The rows below come in pairs that one turn or mirror swaps. Which row does each named row swap with?
q_427: [ 33   6  23  -5 -14  -7 -10  22   9 -30   1   7  11 -26]
q_843: [ 21  32  48 -13  24   2 -20   5 -21   4 -11  18  30 -18]
q_756: [ 21 -12  21  24  -2  -1  -7   7 -25 -23  -7   1  -4  11]
q_262: [ 21  38  27 -32  -3 -17 -17  14 -15 -20  10  19  14 -16]
q_578: [ 23  32  21 -11  13 -12 -27  25   6   4  27   3  12 -15]
q_287: [ 10  28  21 -13  16   0 -33 -19 -26 -11 -10  28  20  15]
q_161: [ 12  15  30   6  23  -3  -5   5 -48 -22 -13  10   3  11]
q_258: [ -5  13  20  22  30  11 -18   1 -13 -35  -8  10   0  10]
q_501: [ 30   9  26 -10 -23 -12 -14  20   6 -20  11   8   8 -22]
q_231: [ 32 -11   9  19   1  -6 -10  10 -22 -19  -4  -1  -1  15]
q_556: [ 10   8  16 -18   2  12 -38 -13  -1 -19  21  15  26  13]
q_29: [ -2  15  50  17  10  12  -3   3  -3 -26 -20   8  20  -8]
q_454: [ 16   0  49   2  27  24 -15  10 -14  -3   6  -3  30 -10]
q_774: [ -9  10  21  24  28   8 -15  -2  -9 -34  -7  14   3   7]
q_420: [ 21  24  17  -8  -8 -17 -27   1  -4  13  20   5  18  20]
q_101: [ 20  28  21  -8  13 -15 -24  22   7   8  29   6  14 -14]

q_501 is swapped with q_756
q_556 is swapped with q_454
q_258 is swapped with q_578

The rows below come in pairs that one turn or mirror swaps. Which row does each named row swap with?
q_617: [ -8  -9 -14 -28   2  16  10 -34  15  -5  15   3  -2]
q_260: [-16   6 -11  15  13   4  -4  -2   6  21 -11  22   2]
q_294: [-12  -7 -13  12  13   0  -7 -13   5  14 -17  22   5]
q_718: [  2 -10 -11 -35  -2   7  14 -31   5 -11  11  -1  -5]
q_757: [-11  14  -7  -5 -19  -4   2  28  -5  -3 -13 -11  20]
q_155: [  0   4 -15  -2 -16   5   9  38  -1 -12  -3 -14  16]
q_291: [-17  -7 -17   3  17  13   5 -21   2  11 -11  24  -1]
q_585: [  1   8 -10  -5 -17   6  14  40   1 -14  -9  -4   8]
q_798: [ -5 -12 -15 -33  -1   9  18 -30  12 -12  18  -3  -1]
q_139: [  7   1  11 -11  20  -7  19   7   9 -11  34  -5  17]
q_180: [-18  -3 -16  16  12  -3  -4  -1   6  17 -15  21   6]
q_115: [  9   1  -4  -8   5  -3  17  33  12 -14  28 -12  11]
q_981: [-14  -6 -22   3  13   2  -5 -19   6  16 -13  23   2]
q_637: [-23   5 -12   6 -25  11   2  22  -3  -3 -14  -6  10]
q_314: [  8   1   8  -8   2   0  25  32   8 -13  26  -5   5]
q_565: [-15  10 -17  -3 -19   9   5  20  -4  -3 -26  -3  20]
q_418: [-15  10 -17 -11 -19   7 -10  24  -1  -9 -20  -4  12]
q_702: [  4  11   6 -21   9 -15  14  18  15 -13  30 -12  12]
q_930: [ 14   0   0 -12  19 -13  21   7  18 -23  28  -3   4]
q_259: [-10 -14 -16 -25   6  10   9 -36   9   3  13   8  -1]
q_673: [  4  -5   8 -20  19 -12  16  10  16 -11  35  -2   3]
q_465: [-11 -17 -17 -22  12  13   9 -31   6  -3   4  14 -10]

q_418 is swapped with q_139
q_930 is swapped with q_637
q_465 is swapped with q_291

The rows below come in pairs that one turn or mirror swaps. Which row does each named row swap with?
q_425: [-18  22  56  -2 -19 -10  -5  24 -10   4  -2 -17  34  -5]
q_328: [ -4   7  44  34 -13   8   7  37  -3  30 -16 -35  43  17]
q_4: [ -4  15  36  22  10  29 -12  23   1  27  -5 -12  41  -3]
q_189: [ -7 -11  12   7 -12  28  18  -4 -14   7   8 -26  58  22]
q_815: [  0 -19  14  16  -5  28  -2  21   9  33  18 -22  29  25]
q_105: [ -2 -10  36   6 -15   1 -21  27 -34  23 -18 -40   7  20]
q_765: [  1   0  42   2 -28   1 -32  15 -17  -8 -15 -30   7   6]
q_722: [ -8   0  31  17   0  25  13  22 -13  25  -6  -2  53  25]
q_94: [ 14 -16  50  15 -19  22  -9   1 -31  12 -18 -15  33  24]
q_401: [ -4 -14  14  15  -6  12  -6  31 -15  38  -3 -46  17  28]
q_678: [-16  19  21  -8 -16 -14   5   7 -20 -12  -7 -31  19   6]
q_113: [  0 -10  28  -9 -14  -5  12 -10 -34  15  -2 -39  14  15]
q_541: [ -3 -10  25  -1 -38  16 -28   6   7 -14   6 -25  22   6]
q_336: [-16   9  59  -1 -21   3  -3  24   0   9   9  -5  47  -4]
q_313: [-10  -8  15  -1 -26  19  10  -7  -6 -11  11 -31  54  11]
q_217: [ -3  10  14  -6  -3  13 -11 -14 -19  -3  -3 -34  18  -5]
q_857: [ -3 -17  33   5 -23  26 -21  19  17  16  20  -5  32   9]
q_800: [ -4  10  19  13 -13 -11  10  21  13  20  15 -45  13  10]

q_113 is swapped with q_328
q_94 is swapped with q_800
q_105 is swapped with q_401

